In the rows, zero is written as 128.
These are runs of 8 systems, one row a step. Runs of the same system follow the same rule from any start.
trace 1, M, 8 rows:
[[128 108 155 158  86  96 171 115 137 135 102 134 137 147 115 181  75 167
  152 109 156 143]
 [162  83 138 126 117 134  73 131  87  84 126 147 113 130 143 116 115  67
   99 129 150 136]
 [119 162 116  91 131  92 174  79 160 106  98 122  94 137 147 155 109 122
   98 115 113 124]
 [124 108  64 132 109 100  59 107 123 138 132 137 118  97 123 125 112 143
  156 133 143 111]
 [ 91 139 150 114  82 136 126 138 127 127  80 123 122 116 128 120 141  95
  147 144  67 134]
 [115 136 110  73 133 108 118 118  88 145 125 128 172 168 107 121 141 149
  106  96 123 107]
 [139 115  61 126 145 136 149 129 140 112 122 122 124 131 138 125 190 120
  174 128 118 141]
 [112 103 140 166  70 115 145 139 118 143  99 124 151 147 110 158 120 148
  178 118 130 136]]
trace 2, S, 8 rows:
[[151  93  71 101 163 137 112  86  98 140 152 116 150 108 133 149 127 156
  116  86 125 131]
 [111 120 162 163 118 173 141 162 131 167 133 116 151  94 116 126 138 153
  170 141  95 147]
 [159  89 168 102 127 133 136 119  93 112 106 156 141 132 125 144  79 126
  106 106 141 158]
 [159 127 120 143 173 148 182 138 167 106 138 134 106 121 145 126 149 130
  148 143 143 157]
 [119 117 120 157  86  90 155 111 142 130 104 123 126 146 122 170 105 153
  159 116 147 127]
 [145 110 119 152 129 124  80 125 140 125 140 150  99  80 132 121  84 133
  138 155 159 133]
 [123 143 155 139 131 139 150  99 152 117 132 101  90  98 156 160 105 106
   89 124 102 130]
 [137 105  69 113 148 129 139  86 128 139 129 114 134  99 135 159 130 159
  145 100 111 137]]
trace 3, P (8 x 22):
[[127 105 144 180 105 160 133 154 123 125 135 106 129 127 136 137 161 105
  156 134 116 137]
 [146 100 125 109 128 146  98 131  99  96 116 139 120 121 141 112 140  79
  115 130 117 142]
 [128 144  97  88 140 115 161 121 150 105  93 144 115 138 131 115 153 119
  147 135 116 140]
 [ 98 135  99 120  97 100 119 124 115 146 116 117 153 157 109 133 146 145
  150 114 122 105]
 [114 139 153 137  99 107  84 144 125 133 123 148 122 127 114 109  96 124
  122 151 149 113]
 [133 165 139 106 168 121 136 117 147 120 150 130 109 129 136 117 115 127
   79 132 142 117]
 [131 129  87 146 156 130 144 115 147 150 158 111 132 113 129 143 140 170
  148 120 138 124]
 [116 112 155 175 106 159 104 162 113 152 145 113 145 115 121 125 140 130
  151 138 119 127]]
trace 4, Z:
[[130 142 157  78 126 146 197 130 168  82  47 158  88 101 148 118 131  84
  151 156  70 185]
 [102 103  98 111  47  85 143 120  93 105  59 122 152 197 116 153 165  98
  166  97 106 122]
 [123 120 155  67  93  81 107  91 109 127  70 174 130 116 111 141  30 147
  104 116 135 135]
 [ 88 200  84  72 144  68 154  87 156 151 126 113 132 163 117 134 132 170
   97 111 123  83]
 [139 104  77 140 146 111 151 107 146 167 136 138 152 108 109 156 103 221
  185 108 157 141]
 [ 89 159 200 178 107 137 149 157 139 190 152 104 159 128 103 145 100 184
  130 131 125 112]
 [153 121 161 156 165 152 185  96 128 128 175  83 126 136 155 188 113 136
   67  83 138 131]
 [138 137 141 116 170 173 228 134 169 123 105 124 123 108 141 138 157 140
  159 130  86 178]]
trace 5, S:
[[168  77 117 134 144 142 132 108 105 120 140 130 138 118 136 159 104 143
  126  98 149 151]
 [139 105 141 174 126 157 157 142 151 129 128 122 116 100 138 146 128 135
  167 140 123 159]
 [147  93 135 135 107 117 141 104 127 112  98 143 113 112 135 163  82 129
  139 117 137 153]
 [147 121 114 143 148 135 144 114 167 115 123 139  91  80 145 137 106 136
  152 147 132 153]
 [120 130 129 136 114 111 155  91 155 133 109 120 107  99 135 169  84 152
  135 118 118 137]
 [140 115 110 132 148 131 121 101 149 143 137 135 114  70 132 146  81 165
  139 129 133 142]
 [129 127 159 145 138 145 153 107 150 148 135 114 117  80 137 163  82 158
  120 123 112 144]
 [153  97 124 133 155 143 152  96 131 139 139 124 131  88 134 167  86 168
  129 103 132 154]]
trace 6, Y, 8 rows:
[[116 139 104 157 119 113  76 158 126 143 158 129 133 141 112  98 151 133
  145 149 160  98]
 [154 125 125 151 159 131  92 133 125 113 179 129 111 130 140 114 123 114
   90 136 177 113]
 [142 148 104 111 174 145 119 143 142 106 151 135 108 126 143  88 169 100
  114 151 133 127]
 [146 117  72  85 157 124 104 104 106 106 136 126 125 134 141 118 157 106
  104 111 127 121]
 [141 110 122  73 140 140  86 136  86 113 116 157 144 127 123  91 133 102
  109 127 121 136]
 [113 158 138  74 131 107 105 135 101 124 122 140 145 168 115  97 135 113
   84 125 129 103]
 [116 161 103  78 145  96  81 120 126 141 134 153 130 126 111  91 109 147
  106 139 144 101]
 [116 136 100 122 115 105  46 138 112 129 144 141 123 130 118  89 131 112
  121 149 149  94]]
trace 7, N:
[[ 96 128 148 176  73 141  99 172 154 145  98 141 111  83 116 103 129 120
  201 182 101 140]
 [128 111 207 145  90 109 121 119  95 150 127 137 153 142 108 168  39 159
   88 101 160 124]
 [175 148  97 110 203 106 161  94 158  79 165 131  84 153 158 134 126 113
   65 120 185 123]
 [100 138  64 165  96 134 105 126 159 109 119  88  81 103 157 123 203  72
  174 157  81 114]
 [108  73 172 114  46 131  65 139  55 147  75 150 169 112  99 133  81 120
  148 114  97 138]
 [157 149 171  63 187 114 168 127  93 115 149 149 164 202 115 122 106 145
   37  91 178 121]
 [140 164  40 158 186 131 144 150 184 108 177 109  96 146 148  94 231 114
  164 160 155 113]
 [ 76 114 151 180  34 141  55 171 130 162  88 134 123  66 110 107 119 116
  210 180  79 131]]
trace 8, Y:
[[111 121  95 126 102  94 100  79 109 145 135 100 134 129 129 169 103 146
  104  92 126  96]
 [125 115 169 143 123 163  88 166 119 151 133 148 137  85 115  97 108 134
  145 159 120 142]
 [109 161 140 154 128 123 144 137 132 135 161  92 135 173 130 138 160 123
   99 118 136  95]
 [149 126  96 119 179 138 128 117 149 142 153 141 124  90 128 119 116 169
  139 134 146 139]
 [136  96  97 150 108 132 109 148 107 109 123 127 134 150 128 120 175 100
  161 129 136 131]
 [158 117 165 115 153 138 141 123 112 104 138 137 124 139 138 135 104 112
   78 115 149 142]
 [113 166 113  86 144 121 157 134 156 124 102 140 122 134 125 100 155 129
  141 144 108 133]
 [127 105  82 111 107  96 100  94 109 126 113 130 131 127 128 149 113 135
  134 106 131 119]]
trace 9, Q, 8 rows:
[[121 128 100 137 136 132 145 131 111 149 155  96 164 168 121 140 178 147
  133  98 126 109]
 [162  73 110 139 131 139  97 134 106 125 130 157 140 106 120 127 109 144
  161 126 157 154]
 [135 126 189 119 128 157 156 159 109 115 113 137 143 150 125 117 137 102
  111 127 117 150]
 [140 144 122 110 148  94 169 104 143 117 128 135 123 158 128 150 105 153
  104 109 162 125]
 [115 121 120 179  87 112 136 144 152 133 114 126 118 133 122 141 133 139
  184 144 143 131]
 [120 102 153 119  82 127  95 116  92 119  98 130 128 116 131 144  99  98
  113 117 103 130]
 [121 153 162 116 156 145 168 110 149 145 136 114 123 102 137 146  99 150
   95 121 104 135]
 [108 135  90 144 122 110 146 125 131 160 142 102 156 153 113 148 155 174
  157 107 133 108]]
trace 10, P, 8 rows:
[[110 137  94 122 122 101 136 124 120 152 133 115 158 164 109 137 151 163
  143 107 136 106]
 [120 125 152 166  95 115  84 155 122 139 135 140 127 129 112 115 103 131
  138 151 161 114]
 [143 155 153 117 166 136 127 129 139 108 156 130 103 131 143 110 123 102
   73 139 145 120]
 [143 127  68 132 170 132 150 109 153 131 152 115 119 115 138 137 154 154
  147 120 136 131]
 [106 116 130 172  96 150 110 162 118 156 137 106 150 125 117 125 164 132
  172 136 112 124]
 [143 116 156 108 135 149  81 155  97 108 127 154 127 123 127  87 127  86
  104 147 133 135]
 [146 154  97  79 180 117 173 122 154 103 118 149 117 147 133 107 154 131
  126 134 139 142]
 [110 126  81 150 109 107 135 133 125 153 137 107 159 165 110 141 167 163
  169 112 141 107]]
trace 11, Z (8 x 22):
[[ 84 184 121  95 110  96 126 104 149 130 109 111 105 135 134 125 131 110
   98 133  95  95]
 [141  97  58 106 137 113 119  90 119 135 123 128 137 109 128 150 125 158
  152 102 129 134]
 [ 96 146 152 122 116 132 112 150 124 178 124 136 159 110  98 107 112 170
  148 142 112 123]
 [137 126 139 141 145 127 124 118 104 140 173 105 148 153 127 148 120 141
   81  99 156 107]
 [150 142 132 118 185 150 169 131 162 124 142 138 113 105 138 117 127 145
  126 141 134 152]
 [123 119 126 167 110 140 157 160 132 130 127 113 140 154 123 132 175 126
  172 132 128 135]
 [141 100 180 151  99 137 123 133 110 114 114 137 122 124 133 148  86 107
  115 126 136 145]
 [118 161 133  97 138 120 154 105 143 106 114 116 102 137 148 133 134  96
   89 124 102 121]]
trace 12, Q:
[[104 187 199 100 158 131 172 143 119 163 157 111 169 177 108 125 120 161
   55 108 128 101]
 [140 120  91 194 132  87 120 124 142 156 180 123 139 155 110 153 110 197
  153 118 216 102]
 [140  58 173 210  61 160  78 169  78 118 130 121 137 128 129 139 129  83
  159 132 138 142]
 [163 103 198 102 150 162 167  92  94  99 128 116 124 123 157 173  81  96
   40  84 110 155]
 [131 148 106 153 163 119 246 105 181 143 139  97 135 152 132 184 149 194
  155  98 138 142]
 [122  58  78 158  47  99 106 134  93 140  78 142 167 145  98 155 135 154
  232 110 136 142]
 [130  93 238  97  93 165 113 144  82 131  72 167 145  85 118 124  46 112
  107 131  89 174]
 [100 202 198 100 159 112 226 110 154 161 143 103 151 173 116 161  95 185
   54  96 125 108]]
trace 13, L (8 x 22):
[[127  91 140 119  85 105 131  94  90 132  98 126 151 142 120 177  82 144
  119  84 127 131]
 [138 124 124  66 142 129 170 109 139 108  72 160 120 107 132 129 110 130
  141 126  99 171]
 [110 137 110 115  97  76 176 100 146 130  87 130 131 161 116 167 110 161
  149 106 134 125]
 [136 114 135 128 102 108 151 115 160 106  75 161  94  98 132 143  81 129
  166 148 131 163]
 [103 160 152 131 101 100 187  96 168 120  92 113  96 129 140 170  98 126
  120 124 108 129]
 [139 109 133 122 104  96 135  75 141 107  95 139  91 102 144 175  54 127
  113 114 136 142]
 [113 128 116  95 101 111 161  73 144 111  70 118  99 102 148 170 104 114
  128 110  74 144]
 [122 106 148 101  78  95 159  84 117 119  62 138 128 131 124 179  69 135
  127  95 109 147]]
trace 14, L, 8 rows:
[[113 160 139 100 128 119 188 109 157 112  95 118 109 138 141 145 135 115
  113 123  95 136]
 [138 109 115 125 101  83 122  92 125 114 104 144 114 137 128 160  75 135
  123 112 159 126]
 [114 135 117 100 108 120 145 107 151 112  75 135  99  98 141 134 121 110
  147 137  83 148]
 [109 133 159 122  83  96 152 105 127 134  93 126 131 144 119 166  85 141
  118 107 122 125]
 [138 128 128  88 138 113 149  94 150 114  90 155 103  92 135 141  77 138
  126 128 121 155]
 [107 133 104 118  97  95 163  83 149 132  90 113 114 122 132 173 111 147
  146 107 101 128]
 [133  99 151 125  89 117 155 106 135 115  73 147 114 107 131 165  75 129
  150 122 115 161]
 [123 145 148  97 122 109 196  90 157 112  81 131 107 126 139 165  94 133
  115 113 105 148]]
trace 15, N:
[[135 122  83 116 153 161 115  94 129 103 139  89  92  88 173 136 174  71
  103 122  74 128]
 [125  74 137 114  92 175 111 142  72 128  92 122 162 113 128 131 161  94
  156 109  64 155]
 [146 114 178  84 145 143 179 158  88 126 105 159 184 179 102 118 130 144
  121 104 135 158]
 [140 158 103 140 169 117 197 155 172 125 144 136 133 174 119 113 174 161
  160 140 170 133]
 [ 98 146 106 173  91 106 119 144 181 148 109 134 101  93 117 121 122 153
  204 173 130 125]
 [107 127 166 130  89  99 101  96 122 158 114 132 128  98 116 164  35 162
  105 117 130 117]
 [156 138 102  91 186 115 139  69 132 109 162 116 105 124 155 153 103 130
   54  95 148 118]
 [124 128  62 123 146 157 121 112 143 111 131  96 100  95 161 121 199  86
  145 135  73 130]]
trace 16, M:
[[140 115  36  81 119  48  96  51 135 103  99 151  96 122 137 153  79 142
  123 108 160 113]
 [ 95 115  78 123  49  97  72 112 142 108  58 138  85  86 135 121 129  83
  188 160  82 129]
 [ 65 146 134  61  53  86  96 116  78 144  65 126 167 169  98 123 131 113
  118 105  74  95]
 [122 124  26  57 141 113 120 108  92 110 111 113 156 176 128 111 222 105
  137  96  96 109]
 [108  95  47 152  75 105 174 117 137 137  83 104 150 152 119 172 188 156
  232 102 101 138]
 [130  41 141 155  35 134 105 151  45 116  80 127 182 176 110 156 148  95
  176  92 118 145]
 [159  85 115  68 113 114 184  90  70  61  75 120 147 210 146 170 160  69
   89  60 112 148]
 [167  65   4 113 111  65 148  50 127  81  89 131 110 150 146 191 129 134
  170  78 160 142]]

Which system made each run below?
trace 17 (2 x 22):
[[136  85  40 139 114 114  82  81 136 128 120 124 101  64 142 151 115 136
  176 127 119 134]
 [ 98 109 184 151  64 163 161 147 109 137  83  99 147 126 128 158 146 102
  157 118  58 151]]

L
trace 18 (2 x 22):
[[112 163 166  93 177 161 168 102 123 169 162  89 154 113 132 151 116 164
   59  93  83 118]
 [146  93 111 126 173 159 154 132  95 173 167 117 199 135 106 143 144 202
  146  85 136 140]]

S
trace 19:
[[ 88 129 113 102  73 103 161 129 147 158  48 151 152 114  96 135 118 177
  219 133  85 152]
 [ 92 136 206  94  72 106  99 134  69 154 100 134 174 166  96 132  78 130
   79 104 116 102]]

P
trace 20, 2 rows:
[[122 157  95 125 125  93 229 107 200 109  79 133  98 144 135 159 139 152
  183 133 124 153]
 [ 88 116  91 114  41  80 102 117 126 129  49 144 126 125 109 134 120 125
  198 136  96 126]]

Q
trace 21, 2 rows:
[[139  91 150 168 102 139  72 154  88 138 152 131 145 128 118 125 115 125
  131 128 157 121]
 [144 145 180 126 144 132 121 148 125 103 144 146 112 146 133 104 109  97
   75 144 161 126]]

N
trace 22:
[[114 141 131 121 152 163  78 146 112 156 167 109 139  98 127  94 152 124
  108 140 102 110]
 [128 137 104 117 163 143  99 137  99 150 178 109 159 146 120 109 166 140
  101 112 134 102]]

Y
trace 23, 2 rows:
[[128  89  73  95 150 153  56 135  67 180 155 132 194 102  99 101 149 178
  152 104 115 119]
 [145 108 166 138 128 139  83 191  60 136 164 149 187 194  95  87 148 124
  110 123 184 110]]

Y
trace 24 (2 x 22):
[[143 134  55 102 181 141 108 139 153 121 140 147 111  97 133  81 177 130
  164 158 131 137]
 [ 75 142 170 151  83 155 105 156 123 180 119 106 152  95 110 123 131 141
  156 145  69 120]]

N
trace 25, 2 rows:
[[140 128 120 158 122 105 170 110 180 115 111 137  89 109 138 159  91 148
  159 141 155 148]
 [133 123 112 154 119 102 122  90 165 129 128 131  88  83 139 164  66 154
  137 135 149 130]]

S
trace 26 (2 x 22):
[[126 125 169 163  64  66 124  99 131 104 108 132  97 160 133 177  49 113
   93 119 176 109]
 [134 126 103 108 121 112  59  84 111  87 135 116  79 110 163 130 111  58
   61 127 123 100]]

M
trace 27:
[[105 175 124 136 133 111 115 151 150 143 149 123 123 144 117  99 148 136
  125 152 143  98]
 [114 143 134 122 117 112  90 125 102 137 149 114 139 156 123 126 127 119
   85 114 139  92]]

S
trace 28 (2 x 22):
[[136 172 156 133 144 116 108 145 151  80 149 137  74 154 150  94 134  62
   70 166 165 105]
 [156 112  41 141 142 116 108 114 163  78 125 137  70 107 158 115 166  87
  168 155 146 137]]

Z
trace 29 (2 x 22):
[[154 131  88  80 191 117 114 105 126 140 153 153 140 115 118 111 106 177
  108 118 162 129]
 [104 162 174 173 134 146 163 149 154 168 161  99 141 130 120 140 130 163
  127 134 125 116]]

S
trace 30 (2 x 22):
[[110 139 119 172  92 105 184 125 152 120 114  94 124 177 132 170 161 125
  154 114 129 118]
 [136  89  87 144  97 101  53 127 110 127 125 155 124 112 116 118 104 132
  163 141 165 122]]

S
trace 31:
[[145 162 148  92 179 143 209 107 191  98 101 141  78  91 156 132 108 120
  112 145 102 168]
 [119 142  73 112 137  77 191  77 170 151 111 123 131 134 117 177 104 207
  160  99 142 128]]

S
trace 32 (2 x 22):
[[156  90 141 166 117 131 105 129 131 116 132 149 107  97 132 138  82 130
  144 142 163 147]
 [144 122 142 151 132 138 153 104 157 102 126 116  82  98 160 161 105 102
  111 132 121 146]]

S
trace 33 (2 x 22):
[[ 93 137 186 120 106 172 118 137 106 154 117 101 141  95 131 127 131 104
  108 128  53 129]
 [176  72 142 126 160 160 146 132  82 126 148 136 170 145 123 145 121 147
  116  89 157 157]]

N
trace 34:
[[155  98 123 151 151 170  87 126 126 113 155 125  97  68 154 119 125  94
  120 144 123 144]
 [136 139 116  98 171 161 160 124 120 110 140 104 131 142 148 122 187  97
   98 111  97 134]]

Q
trace 35:
[[101 130 164 101  88 135  76 156  81 136 107 136 155 143 110  95 137  97
  113 134 100 113]
 [156 123 105  75 162 110  93 106  98 101 141 148 125 147 134 110 115 108
   69 114 160 116]]

Z
trace 36 (2 x 22):
[[102 153 131  86 116  97 131 104 111 141 115 117 149 160 116 140 120 139
   90 100 115 102]
 [142 128  98  91 165 112 154 102 136 138 126 144 140 125 119 137 106 178
  130 108 145 138]]

Z
